name the system of each run:
sinef, run 1 (11 x 18):
[[  3  -3  15  -8 -26   0 -15  -6  10 -30  10  -1   9 -11  53   6 -24   6]
 [ -9   8   0 -20  -6   6 -14  -1 -46 -23  -9 -14 -25   1  30  -5 -13  28]
 [ -8 -14   5 -21  20 -18  -9   8 -29   1 -48 -30 -17 -16 -14  10  -5   7]
 [-18  -9  12 -24   0  14   5   6   3  14 -29   1  -8 -19 -30  36 -10 -38]
 [-18   9 -16  -7   0  27  -6 -13  -5  25 -13  41   3  10   7   9  19 -40]
 [ 11  -4 -26  -6   3  -9  24   7  -7  30  -5  34  18  -5  20 -22  29  -2]
 [ 24   3  11  -6 -15  -9  40  32   6   5  10  13  -3  13 -21 -29  19  14]
 [  9   4  30  24  20  -2   2  10  23   6  23   3 -26  40 -27 -11   0  10]
 [ -4   2  11  36  25  -1 -14 -18  28  16  40 -12  -2 -15  -2  18   4  22]
 [ -7  19   1  16 -25  11 -21 -10  27 -17  18 -31  34 -15  22   6  14  18]
 [  4  20   1  -5 -11  -2 -18  15  -1 -26  -8 -21  21  14  45  -7 -34   5]]
defa, run 2 (11 x 18):
[[ -5  51  16 -16  -7  -4  -3  26 -11 -14 -27  -7  32  12  -1  -3  -7  -9]
 [  0  31   8  -6  33 -12  -4  14 -30   2  -5   7   2 -16   6  15 -40 -17]
 [  5  -4  11   5  14  -7 -25 -14 -33  -9 -14   7  -9 -38 -20  12   3 -35]
 [ 13 -15   2   8  -6   4 -19   8  19   2 -31   0  14 -10  -1   0   5 -58]
 [ 14   2 -24  22 -19  28   1  22   0  27   2  29  -1   1  13  -3 -15 -37]
 [ 25   2 -24  31   4  -4   0   9 -28  21  -4  23  -8  12 -17 -30  16  -2]
 [ 32 -25  14  30   8 -38   7  13  17  13 -17  13   4  10 -21 -16  -5   9]
 [  5  -8  39  31 -15  -4 -14  -8  23  10   3  35 -11  21   6  12 -12  17]
 [ -6  10  11  24  -4  -1 -35 -16   1  11  -5  11   4  15  44  -7  30  31]
 [  8   3   8  -4 -21 -20   2  21  -7  11 -24  -6  18 -25  36  -7  12  40]
 [ -8  23  34 -21 -20  -2   4  32 -22   6 -34   4 -14   8   2   7  -9  24]]
Zom, run 3 (11 x 18):
[[ 15 -23 -21  32  11 -14  12 -24   7  14  16  25  12 -23 -28  13 -19  -3]
 [ 11  -7  -8  18 -34  -4  -7 -32  16 -25  10  12  34  -8 -13  -9  25  -9]
 [ 23   3   1   4 -20 -12 -10  -1   7 -28   6  17  27  14  49 -31   1  -1]
 [ 19  -2   7   6  -8 -12  -7  -3 -42 -23   9  10 -29   5  21 -17 -17  30]
 [  0 -14  10  -2  10 -19 -24  -8 -23 -27 -34 -31 -21  15 -19  -7  -2  18]
 [-18 -32   9 -20  -3  -6 -19  -6  11   4 -48 -10  -5   2  15  27 -20  -7]
 [-37   6 -11 -23 -16  31  -3 -18 -12  22 -17  22  -7   7  14  28   6   5]
 [-19  17 -30 -30  14   8  25  11 -11  23 -11  -7  15   9   4 -13  33  14]
 [  9 -10  12 -35   7 -10  49  37  11  16   5   1  -9  -8 -10  -7   4  -1]
 [ -4   2  36   0  21   0  15   2  26   8  28  22 -25  21 -32   6   9 -10]
 [  1  -9   4  37  30   1 -16 -12  33  27  27  -7  -3  -8   0   4  26   4]]
nem, run 4 (11 x 18):
[[ 10 -10  -1  15   2  -8 -25  14  -5   2 -47 -32   2  -1 -14 -15  27 -13]
 [  1 -16   8  11 -32  -2  -1  15  25  15 -29   7  15  -2   4  27 -42  -2]
 [-14  32  -1  15  -6  10  -9 -22 -25   3  -7  38   3  36 -17   5  -5  11]
 [ 24   3  -1   3  18 -45   4   4 -22   3 -26  12  25 -11   5 -29  18  21]
 [ 11 -17  44 -16 -35 -13  18   7  12 -10   5  23  -7 -24  -6  11  -2   4]
 [ -6  13  35   1  10  15 -25  -3  -2  -2   2  24 -33  31  13  -8  22 -23]
 [ 14 -14 -10  26   9   0 -16  21 -15  40 -16  -4 -13 -27  28  -7  16  11]
 [-14   4  12  -3 -46  18   3  19   0  11 -27 -16  -4 -14 -29  24   5  11]
 [-11  30  14   0  17  -3  -9  18   7  10 -35   5  15  44  -3   2 -21 -15]
 [  9  12  -4  23  21 -20   9   0 -21  32   5  34  12 -28   1  14 -26  23]
 [  1  19  29  -4 -15 -12   6 -13 -14 -17   6   9  11 -23 -40  -1  38   4]]
sinef, run 5 (11 x 18):
[[  2 -18 -28 -14   2 -26 -10 -31 -23 -36 -29  -7  19   9   9  -9 -21   6]
 [  6 -38  -4 -35  -5 -18  16 -17 -17 -30 -14   5 -10 -17 -10   6 -27 -15]
 [-11 -33  -3 -28  -4  15  -2 -28 -19 -20  -8  13 -36   9 -14   4  12 -26]
 [ -7 -51 -22 -15   9  10   2 -17   5  20 -14   7 -27  -2  12   0  25 -17]
 [ -9 -29 -24 -22 -26  25  33   8  19  25   3  -1 -10   0   1   3  18   5]
 [-17  -4 -18 -13  -3  18  26   8  23  17  -3   0  -6  56  -7 -10   9  16]
 [-14  -3  -9  -8  38 -11  33  -6  25  22  21   3   5  26  -9   2 -12  27]
 [-16  18   8 -18  19  -4  23 -21  27 -16  42 -14  20   2 -18   5  13  18]
 [ -5  10  10 -12  26  -3  -7 -13  32 -32  31 -27  16  14  23 -11   7 -14]
 [  4   7 -13 -12  24   9  -1   5   0 -23  43 -32  -6 -20  31  -5 -15  -9]
 [ -1  13 -28  -7   6  15  -9   7 -25 -27   9 -54  -6 -12  -7 -14   1  -5]]
gon, run 6 (11 x 18):
[[  8  11  13 -11   2  16  14  16  -5 -10  42  -8 -27 -13  -7 -22  37  -8]
 [ 21  -8 -11  18  17  14  -6  34  16  12  16 -30 -12 -11   9 -21  11 -32]
 [  2  12 -27  33 -12  29  -2  20  21  13  24 -29   9  -8   1   9 -26  -3]
 [ -6  29 -27  26   5   8  -9  -8   9 -12   1 -25  35  32 -24  -3 -13   3]
 [  8   2  -9   6  21 -39   4 -20  11 -21  -5   2  42   7  -6   0 -39   4]
 [  4   1  31   1  -7 -24  -2 -32  -5 -43  20  17   1  -4 -14  10 -21  20]
 [ 12 -18  20   3   9 -13 -30 -35 -22 -35   4  14 -25   7  13 -17  18  -8]
 [ 13 -37 -12  -5 -17   7 -16  -8 -21 -11   2   3 -25 -29  40  -6   0  -8]
 [ -7 -12 -24 -11 -38  39  -4  11 -28  -8 -15 -15 -30   7   2  -4  -1  -8]
 [-12 -16 -40 -14  15  16  10  10 -12  21 -32  -5 -12  28  -9   1 -20 -20]
 [-22 -15 -25 -19   6   3  40  -6  11  25  -1   5   3  -2 -32  26 -19   9]]
defa, run 7 (11 x 18):
[[  7   4   5  35  39  -9 -20 -15   7  17  34   2  -1 -24  14   8   4   6]
 [ 15   2  20  20 -40  -6 -16  -8   7 -17   2  -7  19 -35  -8  -3  33   5]
 [  5  33   8   4 -28   9  -6  30  19 -13 -18  -6  34  32  16 -15 -11 -11]
 [  4  32 -12  13  16  -1  -5  13 -38   6   7  12  -4   0  22   0 -43  16]
 [  9  -7  12   4  12 -31 -19 -19 -41 -15 -29  -2  -7 -22 -24   1   6   8]
 [  0 -24  23  -9  -6 -13 -11   1  31  -2 -42   4  16  -1   2  18 -16 -32]
 [-12   5 -12   3 -14  38 -10  -1  -3  26   3  38 -13   1  34  15  -7 -26]
 [ 11  -1 -31   5  10   2  -1   8 -33  21 -10   6  -7  -9   5 -33  44   2]
 [ 27 -22  14  -1  -3 -25  28  41  15  17 -20  -1  -1  -6 -27 -13  -3   1]
 [ -8   6  36  21   2  14  -3   9  17  18  10  24 -31  32 -17  17 -17   2]
 [-10   7  -4  35  28   0 -33 -26  10  21  12  -4   5   0  18   2  30  19]]
kib, run 8 (11 x 18):
[[ 12   9 -16   5  16  -9 -18   2 -48 -13   1 -17  -2 -41  10   1 -20   1]
 [  0  19  22 -14 -17  -4 -18   2 -25 -35 -26 -14   5 -17 -25   3   0 -21]
 [ -2  -8   2  -5  10   0 -19 -12  -7  -2 -30  24   7   1  -5  15 -21 -54]
 [  3 -21 -18  -1  -9   5   0 -31 -27   4   4  42  -6 -26  -8   4  22 -23]
 [ 15 -13  -5   2 -25   0   5   6  -1   2 -27  20   2  20 -18 -30  44 -15]
 [ 22 -44 -10  15 -16  -1  17  20  17  24 -16  18 -18  14  -7  -7 -21  -9]
 [ -4 -18   3  25 -26   8  10 -14   4  11  15  14 -28  15 -28  11  -3  40]
 [-12   0  -6  19  -3  -8  -9  -6  25  18 -28 -12  18  34  -2   2  14  43]
 [ -8  -9  -1 -13 -14  -9  14   6  22  13  -3   4  17  -1  43  14 -23  39]
 [-14  31  28 -21   7  -3  12   1 -11 -10  21  14 -11  25  19  -2  -3  40]
 [ -9  18  19 -12  54 -20  -9  14  -7  16  -8 -19  -7  -3  19  -5   9  16]]
kib, run 9 (11 x 18):
[[  3  -4  45  -2  14 -15  -1   0  27   0   5  27   0  -7  -1  25 -27 -31]
 [ -2   7   9  24  15   9 -23 -30  -5  12  30  32 -10 -15  13   5  32  -9]
 [ 15   9 -12  15 -15   7 -14  19  -6  12 -13  -9  14 -11  25 -29  44  -5]
 [ 25   1  -5   7 -34  15  10  49  -7   3  -9  -1  -9   1   8  -9 -35 -13]
 [  1  15   3  26   2   4   1  -3 -28   3   5  11 -23  15 -43  14 -37  11]
 [ -7   2  -3  18  13 -28 -16 -27  -2  11 -33  -5  30 -14 -28  16   6  18]
 [  0  -6  17 -17 -33 -15   4 -10  26  -6 -17  25  42 -17  25  13   2  -6]
 [  8   8  17  -8   0   1   2  -7  -6  -6  16  55 -10  34  32 -18   0  -9]
 [ 19 -11  -2  17  29 -14  -7  12 -33  23  -5   6 -32  -3  10 -27  23  18]
 [  8 -10  27   6 -26   5  -6  39   2  15 -23 -32 -20 -28 -12   9  12  15]
 [-20  17  16  12 -19  32 -12  14  22  18  -9   1  -7  18  -8  36 -28 -10]]
Vavi, run 10 (11 x 18):
[[-11 -20 -11   5   8  20 -10 -15   4  30  12  28 -22 -16  44  19  -3  -4]
 [-13  19   5   3  -6  20  -9   8  -6  19  -5 -16 -12   4 -18 -10  61  10]
 [ 11  -2  -3  -2  -6 -15  18  45  24  17 -36 -17  26  11   4 -10 -19   1]
 [-13   9   6  -6  -5   8  17   3 -18  10  18  14 -22  -3   4  27 -45  34]
 [ -9  30  13  13  36 -19 -17 -27 -19  -5   2   9  10  20 -20  -7  22  16]
 [  9  -3  13  -7  11 -25   2  -1  33  -1   2  -2  45 -35  24   5   4 -16]
 [ -3  20  26 -13 -38  36  -1  12   0 -20  32  10 -19  -4  16   5   0 -15]
 [ 18  18 -14  12  25  -2 -18  19 -33  -3 -14  -3 -15  25   9 -36   3 -19]
 [  9 -22  -8   2  16 -14   0  11  -8  11  -7 -32  -3 -56  -9  18 -19   1]
 [-12   5  26  15 -30  15 -13 -10  10 -10  -7   2  -7   8 -44  28 -13  -7]
 [  8   8 -35  24   1   1 -11 -17  -2  13 -11  39  33  20  13 -10  -9 -17]]
puli, run 11 (11 x 18):
[[ -1 -15 -25  -2  -9  32  -8 -13 -17 -23  34 -24 -36  -4  -1 -16  18  -8]
 [ 11 -41 -33  -6   6  -4   2  10  17  -3 -18 -46   4  -4  13 -17   1  -5]
 [ -8 -25 -28  -4 -23  11  16 -21  24  -4  17   0  11   8  15  16 -36  18]
 [-18   9 -31  -3  16  13  -8 -36 -12 -21  19 -10  -4  42   6 -15  10  15]
 [  7 -21 -17 -22  38 -34  14 -11  -6  -6   4 -17   9 -13  22 -18   8  23]
 [ -1 -20  17 -28 -20  -5  18 -26  24 -40  33   0   3  -7  10   4  -4   9]
 [-12  -5   1 -18  20  24 -19 -13  12 -24  22 -11 -25  28  29 -11   6 -30]
 [ -4 -18 -23 -23  22   9   9  10 -15   5  13 -34 -20 -36  23   9 -12   0]
 [ -9 -13 -19 -22 -27  14  22   0  20 -28   9 -41  11  -1 -21   6 -11   0]
 [-10  -2 -35 -10  27  12   6 -11  24   0   7  -3  17  39  13  -4 -24 -26]
 [ -2   4 -38  -6  25   0  23 -21 -21   1  45   5   0 -21   5  -3  -6  16]]
puli, run 12 (11 x 18):
[[ 16  15  26 -18  -8   7  14  28   8 -32  27 -20  -6 -15 -14  -3 -17 -27]
 [  6   7  -4  12  15  17 -12  18  13  -5  12 -22  -4  -9 -11   8 -34 -50]
 [  1   8 -39  22   2  17  -6  -3 -13   8   9 -15  17 -38 -15  17 -18 -24]
 [  9   9 -44  10 -22   3   4  -9  -9 -11 -12  -3  46  -6 -16 -14   4 -13]
 [ 26  -3 -32  11  -9 -18   9 -11 -11  -6  -5  40  28  19  14 -28 -13 -11]
 [ 27 -22  -8  18  -4 -15  -1 -26 -29 -20  20  35 -18   5  -3 -23  -4   8]
 [ 20 -46  11  18  -2 -16 -25 -24  -2 -20  -5  -2 -25  -3   1 -17  25   0]
 [ -4 -48   6   1 -19   3 -24 -17  16   4 -22  -1 -15 -12  33  13  10   3]
 [-28 -15  -8 -16 -30  32 -13  -9 -10   5 -19  -8 -24  17  24  13   8  24]
 [-20 -11 -13 -28   8   2  11  12 -13  11 -34 -20 -17  34   3  -4  -2  32]
 [-18 -11   8 -28  18 -19  35  -5  14  11  -2  -1  -7  17 -20  16 -19  34]]
Vavi, run 13 (11 x 18):
[[ -6 -10 -24 -15  -3  11  24  -1  15 -13  29 -36  11 -29 -10  20 -31  -1]
 [ -7  15  -4   2  -9  17   5 -18   3 -36  25  -7  -7  40 -38  -5 -11  -6]
 [ 14 -18 -43   3  30 -17   4 -26   8 -17  17   0  25   8  10 -20 -12 -18]
 [ -3 -31  -8 -14 -15  12  13 -24  14 -25  42 -18 -12 -28  -9   6  13  -2]
 [ 10 -18  -5   5 -16  12 -11  -5  23 -28  -2 -13  -9  50 -13 -25   9 -20]
 [  4 -41 -49   2   6   8   4  -8   3   4   3 -18  -4   3  28  -6 -20   1]
 [-21 -19 -14 -12 -13  17   7 -21  -4 -12   8 -33 -21   4 -31   9  20  28]
 [ -5 -17 -15  -9   0 -12   5 -13  29 -12 -29 -11  24  52 -11 -10  -8   0]
 [-20 -24 -28 -31   2   9  24 -24  10   1  22   8   2   3  28  15 -17  12]
 [-20   6   2 -29  12  11  13 -20   0 -14  19  -9 -18  32 -18 -14  41  10]
 [  2 -20  -9 -22  32 -13  13  10  38  -4  -6 -26  14  24  16 -15  -7 -15]]
gon, run 14 (11 x 18):
[[ 12   5  28  16 -18  -9 -12  30  -6  26 -28  19  -4 -19  22  16 -26  12]
 [-16  33  14  18  -6   8 -23   4 -37  24 -22  10 -13  -1  -9  13  15  28]
 [  0   2  -2  -1  11 -24 -13   6 -19  28 -54   5  24 -22   3   2  20  -3]
 [ -1  12  26  -4 -34  -4  11  19  -5  23 -27  29  13 -27  -8  24  -8   0]
 [ -6  33  22   7   1   2  -2  11 -24  27 -15  41  -6  17 -16  -6  27   1]
 [ 16  -6   3   9  19 -28  10  17 -11  41 -17  22  11 -29   9  -9  25  13]
 [ 10   8  30  18 -41   0   4  31   8  23 -12  -1   1 -27 -17   8  19  18]
 [  4  22  19  32  -1   5 -24  26   4  34 -30  16   0  25   0  -6  17  -3]
 [  1  18  -7  25   6 -16  -2  14  -6  44 -16  16  26 -19  24   9  -2  33]
 [ -4  28  25   4 -24 -15  -5  13 -11   5 -34 -11  24  -8 -23   6  16  32]
 [  6  15  40  10  14 -24 -20  16   1  16 -41  23   7   5   3   7  -6 -11]]
nem, run 15 (11 x 18):
[[ -2 -32  -9 -12  21  -9  12   7   5  35 -26  19 -10  -5   4  23 -35 -20]
 [-23  -4  -9   2   3   9  10 -34  -1  25  -2  28  -3   3 -38  21  21   3]
 [  7   3  -5   3   9 -19  13   3  30  16 -13   7  37  17  -6 -23  42  -1]
 [ 18   0  12   5 -24   2  36  28  28  14  31  23   0   5   7  -6 -11  16]
 [  2  22  23  14   7  11  -3   9 -14  -9  29  -5 -43  30 -20 -16  14  20]
 [ 17 -11  17  22  27 -21 -23  19   7   3  -6 -44 -11 -15  11  -6   0  22]
 [-19   5  21  10 -31  17 -21  -6  18  -6   6 -23   2 -21   9  39 -20  18]
 [-19  49  -7   2   3  16 -30  -9 -18 -13 -12  -6  23  21  22   0   1  -9]
 [ 13  14 -24 -12   5 -17   9  16 -36   3 -13   4  26 -39  20  -3 -23  -1]
 [ -2   1  14 -36 -11   0  20  -7 -22 -25   0  15  -6 -23 -35  15 -10 -28]
 [  8 -13   9  -6  36 -11 -11 -12   8  -4  -6  20  -6   9  -5  -8   7 -57]]
Zom, run 16 (11 x 18):
[[ -9  -3   9 -24   0   4   2 -21 -27 -15  -9  42 -26  28 -10   8 -22 -17]
 [ -9 -26 -28  -4  37 -13 -11 -29 -16  16 -21   4  -8  12   4 -13  32   0]
 [  4 -46  -4 -21 -34   6  15  12  13  11 -20  -4 -12 -18  10  -3  28   1]
 [-11   9  16 -12 -26  27  11  15  17   4  -3  20 -17  56   1 -10   9   4]
 [ -2  -2 -13  15  37 -13  14   6   5  38   5   2 -10  22   5  -6  -5  44]
 [ -4 -18  17   1 -13 -12  19  -1  16   6   9 -21  -2 -30 -37  20   9  40]
 [-17  23  37  -6  -8   1  -7  -6  48 -16   6 -12  27  18   1  12   7  -3]
 [ -9  21   4   5  24   2  -8  -5   6  11  34   3   8 -17  50  13 -12  16]
 [ -4  21  -3  -3  -4  14  -2   1 -30 -19  31 -34 -14 -34 -17   0  15  14]
 [  4  10   6 -12  15   0  -6  22  17 -28  -6 -45  10   5 -10  -5 -18 -37]
 [ -2  -8  -5   3  16  13  -5  -2  -1   8  14  19 -17 -12   9  27 -51 -35]]

runs to name:
run 17 (2 x 18):
[[  8  17  -1  20  -9  -5   7 -11   3 -27  42 -25  14 -15 -23  -1  -7  31]
 [ 20  -7  13  22  13 -19 -31 -13  12 -38  -5 -19  10  17  -8 -18  -2 -20]]
 : gon
run 18 (2 x 18):
[[  4   3  10  -2 -40  10  18  -1  -6  12   8  56  -2   3  10  -7  22  10]
 [ 13  20  11  12  11 -18   1   8 -10   2  -2   7   2  33  -2 -38  38  31]]
 : Zom
run 19 (2 x 18):
[[ 14  12  -4   9   1   8  23  22 -10  20   7  14  -5 -15 -49  -9  19 -31]
 [ 26  -7  10  28   8  -9   6  25  24  11   0  -3   1   4 -43 -11  -3 -27]]
 : nem
run 20 (2 x 18):
[[  2  47  -1 -15  -1  -2  -1  17 -44 -20 -18 -10  12  -4 -14 -13   7  -9]
 [ 21   2  11   5  32 -24  -8  19 -17   1 -25   6   1  -8 -20 -10 -13 -44]]
 : sinef
run 21 (2 x 18):
[[ -9  31 -35  -1  18  -6   5  14  -4  25 -25  -7  47   2  15  -7   4   1]
 [ 16  12   8 -26 -11 -16  41  25 -11  -8  14  15  17 -28   2  -2 -26   2]]
 : kib
run 22 (2 x 18):
[[ -6  29  18  13   6  -1 -42 -22   1 -24   4   5  13  25  33 -11  12  -1]
 [ 18  -3   4  -1  15 -23  -9   9 -15  -1   5 -11   5 -46  44  -1 -13  16]]
 : sinef
run 23 (2 x 18):
[[  8  21 -19   2 -17  -4   4  18 -39   2  -8 -12   9 -10  21 -24  15  37]
 [ 10  15  27 -14  -7 -17  12  42 -10 -11 -32 -15  -2   7 -10  -3 -34   5]]
 : kib
run 24 (2 x 18):
[[  3 -28   7 -17   1   7 -21   4   4 -18  -7 -19 -16 -32  32   8 -11 -36]
 [-14 -17 -25 -18 -32  36  -2   2  -9 -13 -10 -20 -14 -13   3  19 -22 -20]]
 : puli
run 25 (2 x 18):
[[ -9 -10  -5  36   9  20 -39 -20  26   8  10 -23 -12  21   7   4  14   8]
 [  1  -3 -28  26 -28   4   1  -4  15  14   3 -16  33 -20  13   6   6  38]]
 : defa
run 26 (2 x 18):
[[ 13   3 -14  -1  26 -29  22 -15  -2  13  -5  40  33 -11 -23  -2  -4 -21]
 [ 22 -14  11   3  -6 -20   4 -21  -1  -3  10  42   9 -27  -4 -12  37 -21]]
 : Zom
run 27 (2 x 18):
[[-29  14   9  -9  -1  13 -14 -17 -16  10  -7  12 -22  31  21  11   3  42]
 [-16   9  22 -28  26 -22   6   7 -20   3 -22 -19 -16   6  -4  -2  20  38]]
 : puli
run 28 (2 x 18):
[[  3  -6  20  25   2   1  -4  11   2   9  30  -7 -38  -1  10  10 -18  45]
 [ -5  19  13  39  10 -12 -40 -13   4  -6  -6 -19   8  18   8  -5  12  36]]
 : Vavi
run 29 (2 x 18):
[[  9 -26 -22 -13   1   1  17   8 -10  -3 -15 -25  -8 -19 -44  -9  15 -25]
 [  4 -31   0   4   3  -2  11   1  47   1  -5  -2   7  23 -25   9 -28 -31]]
 : nem
run 30 (2 x 18):
[[-22  22   1  -4  -3  25   0  15  -1  37 -30  25  -2  33  -9  10   6 -17]
 [  6  17 -13  13  23 -18  21  26 -15  48 -22  17  13  -1 -20  -4   0  12]]
 : nem
run 31 (2 x 18):
[[ -7 -24  19 -20  -9 -15 -20 -29  10 -22 -27   9   3  19  31  -8  27   7]
 [ -4 -31   4 -26  -4  12  -7   2  -4   1 -13  14 -33  15  51  -6   7  -2]]
 : kib
run 32 (2 x 18):
[[ 10 -36   2   8  15   2  12  -3  10  19  17   4 -30 -20 -39   2  23 -22]
 [  7 -16   5  25  -8  18   4   2  52  13  22  -5   0  17 -20  -5  26 -19]]
 : defa
run 33 (2 x 18):
[[  9  18  -5  14  18 -19  -4   6 -33  19   2  24  -4   0  32 -13  -6  39]
 [  7  -1  22  -2 -10 -22   1   7 -31 -13 -19 -23 -12 -28 -36  -4  20  28]]
 : Zom
run 34 (2 x 18):
[[ 11 -24   7   1 -40  28  -1  10  11 -18  17 -23 -29 -21 -10  -2  17 -16]
 [-10   2 -22  21 -10  38 -17   1  13  -2  -3 -16 -14  45 -15   0 -14 -22]]
 : kib
run 35 (2 x 18):
[[ 22 -36 -35   0  24 -28  18  -8 -11  -3  -6  11   2   5  -4 -14 -33  -8]
 [  8 -30  22  -7 -19 -17   9 -24  -4 -32  10  -4 -18 -11 -33  -4  15  22]]
 : kib
run 36 (2 x 18):
[[  6 -29   2  15 -30  10  -6  -7  -3  27  -6  32 -16 -33   9  15  20  -4]
 [  1   0   1   0 -19  11  -2  18  11  22 -32  12   3  31   6 -27  48  -6]]
 : defa
